In the rows, zero is written as 128.
Named moves, each a turn or a mirror, and the order they were made in; the first pair answered
move q969:
[139 145 122 167  96  95 148 105 133 113 126 112 105 124 167  91 145]  ->  [128 132 116 175  97  87 144 115 126 123 121  97 107 122 161  99 142]
[114  94 148 103 134 133 116 154 103 138 123 113 146 134 128 145 141]  ->  [136 118 164  87 130 153 121 136 121 112 138 143 143 134 130 131 150]
[110  90 123 137  86 134 102 153 101 129  98 104 142 106 112 131 115]  ->  [145 136 147 108  81 170 115 120 133  94 122 150 130 105 117 109 126]
[141 215 138  85 198 117 110 120 169 119 132 144  82 140 132 161 106]  ->  [104 172 111 115 204  82  98 152 135 161 107  92  99 138 124 184  94]
move q888:
[119 157 151  77  92 143  83 132 152  95 105 148 121 111 104 109 113]  ->  [147  98 160 131 113 157 176 102 116 117 153 180 144 130 100 148 118]
[ 94 117 124  85 191 144  81 139 138 150 140 126 139 140  92 154 145]  ->  [101 114 133  87 191 151 104 125 137 147 150 142 140 145  83 163 143]
[129 193 105 114  93 107 108 128 149  99 107 114 122 107 180  77 148]  ->  [163 186 146 117 103 134 168  83 141  80 136 173 119 113 150 104 140]
move q527:
[115 125 132 108 116 116  87 144 125 149 109 120 136 114 107 128 135]  ->  [110 129 120 121 134 105  95 145 123 161 110 103 131 122 117 140 131]
[130 108 140  86 102 175  75 160 114 121 104 128 145 119  84 127 120]  ->  [114 164 108 117 175 114  93 155 128 151 106  81 107 133 120 163  99]
[140 155 103 119 150 138 126 141 157 141 126 127 100 142 126 110 172]  ->  [140 120  97 137 137 147 139 144 140 152 128 126 114 148 129 107 182]
move q890:
[133 136 130 130 155 125 157 121 124 140 137 111 124 150 128 148 115]  ->  [137 115 142 124 141 135 158 121 117 137 137 124 132 148 111 147 116]
[158 127 132 121 113 148 112 127 114  72 171 149 140 129 156  98 140]  ->  [154 145 134 114 119 142 108 129 123  68 163 147 131 126 160  99 135]
[146 133  80 130 135 140  98 153 150 134 151 110 126 140 144 109 126]  ->  [152  97  97 127 113 162 110 152 130 133 153 135 144 138 121 113 129]
Pairs:
Each pair is two moves apart.
[ 94 107 121 112 120 134  87 158 143 120  91 119 121 128 125  76 134]  ->  [133 106 156 116 131 165 145 113 142 101 131 179 117 133 106  93 135] => q969 q888
[ 98  70 137 152 146 121 123 131  74 160 113 123 157 137  80 191 101]  ->  [ 77 120 112 134 149  98  66 161 104 153  86  77 139 128 107 164 102] => q888 q890
[122 106 130 123 121 138 122 142 113 143 122 125 134 122 118 129 130]  ->  [130 123 141 107 117 147 114 135 125 127 126 138 130 120 116 121 129] => q888 q969
[120 117 145 113 127 139 132 131 117 117 126 154 140 126  76 152 108]  ->  [122  96 132 139 128 135 146 134 102 134 134 145 146 133  87 158 114] => q527 q527
[160 111 105 124 103 169 128 129 128 133 161 138 146 127 138  96 175]  ->  [156 129 112 106 102 171 112 132 140 122 152 138 144 124 134  86 166] => q888 q888
[140 150 164  72 157 166 128 113 154 119 163 202 128 139  64 138 115]  ->  [128  98 144 129 185 138 173 113 116 163 170 175 136 150  70 181 104] => q527 q890
[100 116  91 150  95  89 106 158 130 140 104  62 122 105 156  88 142]  ->  [111 114 106 133  72 113  90 159 135 122 105  79 124  98 148  66 153] => q527 q890
[ 93 119 118 132 100 113  94 150 114 128  91  96 141 111 122 127 114]  ->  [110 177 104 135 143  96 116 126 146 120 114  95 107 123 158 128 119] => q888 q890
[130 124 146 201 121  99 185 104  90 106 133 130 128 143 135 157 106]  ->  [110 192 161 133 101  99 105 124 136  69  93 126 106 121 126 122  96] => q888 q888
[147 158 137 140 162 122 177  91 148 117 155 140  98 129 165 145 126]  ->  [131  83 127 172 145 118 182 112 102 152 141 119 132 130 143 164 123] => q890 q969
[103 124 134 127 158 102 137 137 121 148 112 110 108 116  99 180 103]  ->  [109  74 136 134 119 127 135 143 102 146 115 121 139 112  89 162 119] => q888 q527
[126 142 116 134  87 123 118 146 159  93 148 142 144 140 154 101 135]  ->  [110 105 122 137  76 118 109 163 134 108 128 131 161 134 125 116 125] => q969 q890
[108 177 133 161 124 116 116 139 146 125  91 100 127 104 129 118  84]  ->  [143 153 147 161  90 162 145 115 145  98 125 142 144 110 138  90 110] => q527 q969
[135 161 169 108  77 129 135 138 139  89 108 112 107 118 140 123 122]  ->  [131 102 157 156  93 114 179 135 101 125 119 100 124 128 131 160 120] => q888 q969
[137 119  64 101 153 131  59 164 167 156 141  97 129 155 168 106 173]  ->  [179 151 118  74 154 173 100 116 185 117 173 178 120 154 140 113 168] => q969 q888
[146 117 113 156 156 112 183 113 130 143 126 108 116 136 120 161 131]  ->  [146 165 132 119 160 114 157 107 155 121 114 123  99 129 107 158 120] => q527 q527
[150 138 104  87 132 157  91 128 135 133 138 124 126 117 149  82 155]  ->  [161 120 114  91 129 172 109 113 128 130 150 150 131 122 142  86 156] => q890 q888
[115 103 110 151 115 115 100 150 119 144 113 107 144 125 133 110 144]  ->  [153 120 132 144 113 142 141 114 134 115 150 156 139 133 142 101 157] => q969 q888
[138 155 110 124 121 126 114 131 143 126 135 107 112 123 152 119 143]  ->  [141 112 132 121  91 152 119 132 123 121 133 128 133 115 123 115 147] => q527 q890
[155  85 106 124 154 147 131 129 124 145 159 140 142 163 136 121 153]  ->  [139 119 100  97 146 136  80 150 144 139 131 120 134 154 138 101 152] => q888 q527
[120  88 147 146 130 117 154 131 102 177 141 126 139 160  87 145  85]  ->  [109 145 162  94 114 119  99 142 136 146 112 129 122 140  71 122  77] => q888 q888
[120 196 136 129 117  50 105 118 154 108  81  77  73  80 133 136  97]  ->  [190 126 156 151  48 137 170  84 134  69 144 154 114  97 155  83 154] => q527 q969
[140 171 167 119  87 125 128 130 142  87 120 133 107 118 151 103 127]  ->  [142 120 158 143  63 139 136 138 113  97 130 133 128 122 151  98 139] => q527 q527
[178 130 127 128  95 147 182 104 121 123 166 181  88 151 133 127 155]  ->  [111  92 100 151 109  87 143 153  85 181 108 107  98 141 111 169 118] => q890 q969
[120 180 113  98 184 104  97 153 160 147 132 101 106 133 119 142 111]  ->  [148  80 122 149 159 141 173 130 107 163 169 140 147 149 108 156 131] => q888 q527
[139 108 133 159 112 126 148 120 103 121 140 118 131 132 142 123 146]  ->  [130 142 132 153 137 105 148 118 120 122 136 104 115 135 147 135 135] => q527 q527
[ 98 129 123 130 131  93 111 151 120 147  97  82 124 116 118 146 111]  ->  [153 126 141 151 136 133 184 100 124 126 158 145 123 133 135 142 135] => q969 q888
[ 97  97 126 152 108 142 166 113 121 133 143 103 127 128 129 119 130]  ->  [ 78 113 131 125 109 130 128 124 128 132 114  94 123 117 104 123 113] => q527 q969
[149 117 131 135 136 140 171 136 122 181 121  99 152 113 125 164 129]  ->  [157 127 110 136 130 140 159 146 133 175 130  84 146 117 157 139 151] => q969 q888
[123 140 107 140 155 116 130 114 128 136 141  99 113 132 142 136 129]  ->  [110 108 107 129 123 129 102 135 115 133 122  95 132 123 126 121 135] => q890 q888
[134 118 158 138 108 132 200 107  91  74 123 135 134 139 140 160 135]  ->  [106 161 139 101  92 115 120 143 117  64  81  94 119 121 152 122 133] => q888 q888
[155 113 159 128 115 133 139 119 111 129 129 158 110 116  73 137 123]  ->  [129  91 127 149 115 110 120 150  99 156 111 113 114 114  88 135 129] => q969 q888
[131 185 113 114 134 113 121 129 154 104 128 108 112 135 191  67 141]  ->  [129 196 157  84 138 125 119 111 156  87 116 149 106 123 134  91 114] => q969 q888
[128  91 130 133  95 138 139 122  96 126 121 139 154 127 114 114 122]  ->  [126 177 135 110 143 111 132 110 136 117 122 131 112 128 126 127 105] => q969 q527
[124 144 172 110 138  94 159 122 120 117 127 129 122 121  85 161  89]  ->  [145 130 173 122 126 115 185 106 116 112 150 147 131 131  98 149 108] => q527 q969
[129 101 145 129  95 143 154 121 110 112 119 148 141 114 106 127 124]  ->  [113 117 127 119  88 129 112 147 117 113  99 122 135 106 119 110 125] => q888 q888
[110 174 108 124 154  98 112 127 133 142 120 101 106 124 129 137 112]  ->  [140 169 130 131 158 121 155  94 131 129 149 141 108 132 126 146 114] => q969 q888
[129 133 102 118 165 112 125 124 148 149 142 110 116 146 161 119 157]  ->  [126 127 156  76 130 139 110 119 144 123 120 154 125 126  98 124 137] => q890 q890
[140 100 145 147 157 119 176 112 109 160 154 171 143 139  99 187 120]  ->  [119 135 153 120 161  94 143 120 120 155 120 154 123 126  80 194  94] => q890 q969
[109 103 107 154 139 112 105 143 117 161 139 103 138 140 137 140 153]  ->  [102 144 144 114 146 110  86 133 133 139 122 128 119 127  99 154 123] => q890 q527
[128 106 111 135 151 102 171 113 122 154 138 117 129 132 139 166 115]  ->  [153 111 132 114 124 140 179  98 131 121 159 157 137 131 137 139 132] => q969 q527
[118 129 151 172 120 103 171 109 115 121 111 118 125 121 135 150  91]  ->  [119 172 154 144 116 103 144 110 140  97 102 122 111 117 143 130  92] => q527 q890
[138 126 114 138 151 114 155 103 140 144 182 136 125 145 144 141 133]  ->  [140 158 129 114 150 118 142 101 157 129 176 148 112 142 134 140 125] => q527 q527
[158 117 124 109 190 135 118 146 149 151 145 151 126 146 118 162 144]  ->  [150  93 128 111 169 144 108 157 136 156 139 151 144 146 108 162 144] => q888 q890
[138 116  98 156 143 122 147 132 124 142 155 122 137 142 131 135 131]  ->  [151 124 130 133 124 146 147 118 131 114 156 162 136 139 107 129 126] => q969 q890
[134 113 135 161 121 143 149 129 120 143 129 143 138 142 128 136 120]  ->  [119 136 128 133 105 139 100 149 138 131 104 128 134 130 127 114 119] => q888 q527
[123 150 124 155 146  94  99 134 121 118  98  95 117 115 154 129 115]  ->  [158 157 151 154 149 123 146  94 126  98 136 145 113 124 151 132 121] => q969 q888
[107 168 113 115 153 105 131 135 155 124 116 114 103 102 145 120 128]  ->  [115  93 145 112 111 148 143 131 117 120 116 160 144  98  93 126 130] => q890 q890
[143 148 109 103 184 126 126 164 140 114 139 128 114 142 102 136 133]  ->  [141 144 115 109 188 127 131 164 133 116 140 131 115 144  93 144 128] => q969 q888
[128 141 153  81 104 138 127 130 152  85 121 140 100 127 122  96 148]  ->  [131 149 120 131 150 104 167 124 148 112 142 109  82 143 168 124 149] => q527 q969
[135 165 148 103 141 135 118 111 152 124 121 131 103 122 132 141 111]  ->  [120 142 152 113 145 120 123 116 136 138 112 127 105 122 114 160 100] => q969 q888
[154 185 143 134 156 110 162  90 155 121 124 148 116 132 126 141 117]  ->  [147 123 113 174 156 104 178  99 121 151 139 124 138 146 141 149 129] => q890 q969
[131 118  71 110 156 126  84 177 131 169 192 100 128 174 151 120 194]  ->  [166 136 132  86 164 159 131 127 136 135 218 183 124 170 104 143 182] => q888 q888
[156 140 116 141 154 141 155 120 140 127 166 141 111 148 154 112 160]  ->  [128  80 148 124 119 151 136 132 104 136 128 156 144 128  84 136 133] => q969 q890
[147  65 124 146  96 124  90 155 107 120 113 162 153 143 107  99 163]  ->  [134 149 125 108 116 100  49 159 151 101  98 146 116 131 119  94 144] => q888 q890
[119 179 122 178 121  61 172 119 141 118  91 129  96 113 181 159  77]  ->  [142  86 146 177  37 129 175 123 107 100 104 170 149 110 159 119 111] => q527 q969
[115 124 156 143  81 123 125 133 143 106 134 150 142 138 141 107 155]  ->  [ 96 131 155 137  83 106 108 144 141 114 109 133 135 129 129 119 138] => q969 q890
[115 139 129  91 123 139  73 143 127 123 109 129 136 122 104 115 128]  ->  [143 178 127 103 149 138 112 114 153 112 145 143 115 136 141 110 137] => q527 q969
[164 165 138 118 147 133 168  87 182  88 166 156 105 139 141 105 136]  ->  [155  79 157 135 107 154 179  96 133 107 157 173 147 135  95 116 136] => q888 q890
[148 171 127 139 136 118 166 101 152 116 150 169  98 132 142 142 123]  ->  [129 104 100 179 136 102 173 126 115 155 144 132 123 136 138 160 128] => q890 q969
[133 165 146 105 172 130 110 131 135 154 138 133 104 143 122 149 125]  ->  [127 149 120 114 166 129  92 151 129 164 136 109 118 148 145 129 142] => q890 q888
[132 103 125 154 111 132 144 132 112 138 133 124 137 127 141 123 141]  ->  [137 150 119 135 128 121 126 128 142 128 137 116 115 129 159 116 142] => q527 q890
[137 147 101 129 122 127 111 129 147 115 130 108 123 127 166  94 146]  ->  [148 148 127 113 113 147 116 116 147  98 134 138 125 124 145  91 143] => q527 q888
[179 174 123 141 108 136 166 118 160  78 132 125 109 133 194  85 165]  ->  [131 195 142  93 100 115  94 152 166  81  68 100 102 109 143  98 129] => q969 q888
[146 158 120  94 174 118 135 124 159 135 176 159 124 141 139 131 128]  ->  [131 152  97 104 172 100 113 146 157 152 166 119 127 140 159 118 137] => q888 q888
[128 142 146 103 192 146 137 120 161 128 148 136  91 143  94 160 112]  ->  [113  96 124 130 193 131 140 139 134 159 144 111 108 144  95 170 115] => q969 q890
[163 124 145 144 117 163 161 100 135 101 159 160 123 131 147 127 147]  ->  [163 135 139 151 136 152 166  98 137 107 164 156 116 135 152 140 142] => q527 q890
[153 111 118 129 209 133 152 111 129 164 173 151 132 154 113 164 136]  ->  [128 169 116  77 191 121  68 142 166 140 131 130 114 137 112 130 127] => q888 q888
[107 127 160 140 107 109 128 139 114 105  91 114 134 121 106 112 111]  ->  [128 111 164 160 113 121 165 120 108 102 114 131 139 133 113 118 118] => q969 q888
[ 84 108 145 136 103 125 110 171 103 105 119 119 157 118 120 113 125]  ->  [101 155 177 120 137 125 144 133 120  88 136 157 135 117 105 142 106] => q527 q888
[153 142 158 126  98 150 147 101 121 113 132 126 122 121 143 132 135]  ->  [134 142 133 131  91 132 118 126 120 124 115  90 125 122 162 117 141] => q888 q888
[116 126 112 139 122 133 108 128 130 126 124 110 139 122 150 120 134]  ->  [118 135 111 149 145 124 125 117 131 130 134 114 132 127 152 138 124] => q888 q527
[125  86 135 169 143 119 163  90  98 138 149 133 126 125 127 134 127]  ->  [117 138 136 154 172  97 156  83 121 133 139 126 101 120 129 145 114] => q527 q527
[122 150 134 160 120 110 114 143 121 115 100 105 118 127 135 114 132]  ->  [137 156 132 172 138 112 140 130 125 114 121 119 113 134 149 117 138] => q888 q890
[117 123 161 109 119 140 114 113 121 133 124 168 130 123  79 141 105]  ->  [ 97 129 139 131 151 102 118 118 118 158 115 136 121 127  92 166  97] => q969 q527
[128 102 108 179 141 127 161 124 124 147 143 112 131 113 176 135 137]  ->  [132 168 131 121 126 143 111 122 168 101 131 134 108 101 171  97 139] => q527 q890
[132 172 164 144  98 126 117  78 139  79 105 116 105  89 173 114  98]  ->  [142  94 163 177  73 155 146  77 101  96 126 134 142  97 158 112 116] => q890 q890
[109 130  77 116 142 101  88 163 112 149 124  89 126 139 154 124 136]  ->  [ 97 139 113  89 144 102  78 156 110 142 106 110 123 127 105 145 111] => q888 q969
[121  94 159 124 106 137 126 135 111 142 118 151 147 129  76 141 110]  ->  [121 163 156 111 149 110 124 122 146 135 121 145 111 128  91 156  98] => q527 q969
[128 120 134 163 114 119 167 112 112 124 136 127 128 127 151 132 128]  ->  [120 165 145 138 119 112 143 112 134 108 121 129 110 120 142 129 112] => q890 q890
[109 173 101 129 140  94 105 143 136 118 102  85  91 121 172 116 136]  ->  [147 116 119 132  82 156 129 132 118  90 131 137 127 126 168  76 174] => q527 q969
[143  90  96 145 108 151 123 143 121 127 157 115 153 145 165  82 172]  ->  [159 124 140 107 105 175 128 115 141  95 161 163 137 139 129  84 159] => q888 q888
[129 108 130 121 139 147 110 126 125 146 136 150 127 132  87 139 120]  ->  [129 138 129 121 156 137 115 121 139 142 139 146 109 136  96 149 116] => q527 q969
[128 143 125 111 177 136 119 123 144 134 145 140 125 146 120 134 137]  ->  [134 103 124 119 151 156 127 127 125 138 150 148 144 147 114 126 151] => q888 q527
[148  67 150 128 106 179 140 121 107 128 155 174 155 131  96 122 149]  ->  [116 107 128  94  94 161  59 162 128 124 112 126 144 119 110  84 145] => q888 q888
[152 131 133 159 137 122 126  90 141 121 187 125 123 126 153 132 136]  ->  [144  85 140 152 101 138 107 105 118 125 173 129 148 119 128 122 145] => q888 q890
[124 111 130 116 121 132 115 142 138 135 133 119 144 123  97 131 157]  ->  [128 145 127 110 132 125 112 135 154 127 134 116 125 124 111 127 160] => q969 q890
[138  91 119 135  80 111 131 124 129 121 119 107 131 131 171 107 151]  ->  [115 117 121 113  96  88 102 137 138 124  90  90 117 124 156 120 129] => q527 q969
[136 116 107 148 136 137 144 118 115 135 142 126 142 143 154 132 135]  ->  [133 153 112 131 154 125 135 115 133 128 138 124 125 139 155 140 125] => q527 q527
[172 134 120 142 126 132 163 113 125 143 148 165 127 141 143 157 131]  ->  [167 157 102 133 116 132 136 128 141 134 144 143 122 140 175 123 148] => q888 q969
[111 100 153 112 132 110 177 100  97 144 115 148 145 133 110 155 113]  ->  [105 118 149 112 149  97 173 100 107 146 115 142 135 132 112 161 106] => q527 q527
[146 115  99  87 137 162  94 161 147 129 156 138 144 144 133  95 169]  ->  [145  82  94 109 148 160 118 154 124 151 168 137 155 152 123 115 168] => q527 q890
[145  99 106 115 118 169 122 139 133 138 196 166 136 145 139 115 171]  ->  [131 111 123  82 100 172  82 152 141 123 166 162 136 125 108 107 162] => q888 q890
[151 126 111 112 138 158  95 161 163 153 155 136 113 149 137 105 178]  ->  [139 123 111 104 136 150  75 172 163 155 138 126 116 137 122 108 167] => q969 q527
[ 96 109 132 152 110  81 129 144 119 138  91  60 137 136 130 137 113]  ->  [ 99 146 136 119  98  93  97 149 145 115  87  65 128 129 142 112 116] => q527 q890
[130 123 144 144  65 129 135 129 119 105  97 119 140 109 146  97 123]  ->  [143 146 164 140  77 133 157 107 128  89 110 143 127 112 141 110 117] => q890 q888
[155 162 134  98 136 155 135 101 151 118 171 172 109 131 139 102 145]  ->  [108 104 135  88 100 150  82 151 118 139 115 143 142 108  86 108 128] => q969 q527
[104 154 119 127 115 101  85 165 161 114  98  67 148 111 146 109 143]  ->  [138 119 104 158 108 130 131 151 149 116 142  83 160 131 177  93 179] => q969 q890
[ 93 118 126 120 101 110  89 145 118 134  98 108 134 113 104 135 108]  ->  [113 147 104 159 148  90 144 126 126 143 133  98 113 134 156 148 116] => q969 q527
[123  82 149 144 118 145 158 111  91 135 132 144 152 128 114 144 111]  ->  [113 161 116 145 164 100 142 115 131 136 131 100 108 132 168 143 107] => q890 q890
[114 142 133 133 136 113 120 134 133 132 119 115 121 125 131 132 126]  ->  [135 136 138 132 128 139 139 119 134 118 139 140 125 128 136 119 142] => q890 q969
[110 111 120 134 130 116 102 138 131 147 113 117 140 124 101 146 124]  ->  [132 138 142 110 122 138 103 119 149 118 125 149 130 127  98 130 131] => q527 q969
[136 139 130  73 115 157  92 133 162 106 123 151 140 108 116 107 159]  ->  [122 117 149  74 120 149 100 130 142 115 113 160 147 103  78 136 137] => q969 q888
[132 155 117 139 137  99 148 124 137 118 136 106  92 129 160 134 138]  ->  [136 158 128 135 138 105 156 114 136 109 145 123  91 127 151 141 134] => q888 q888
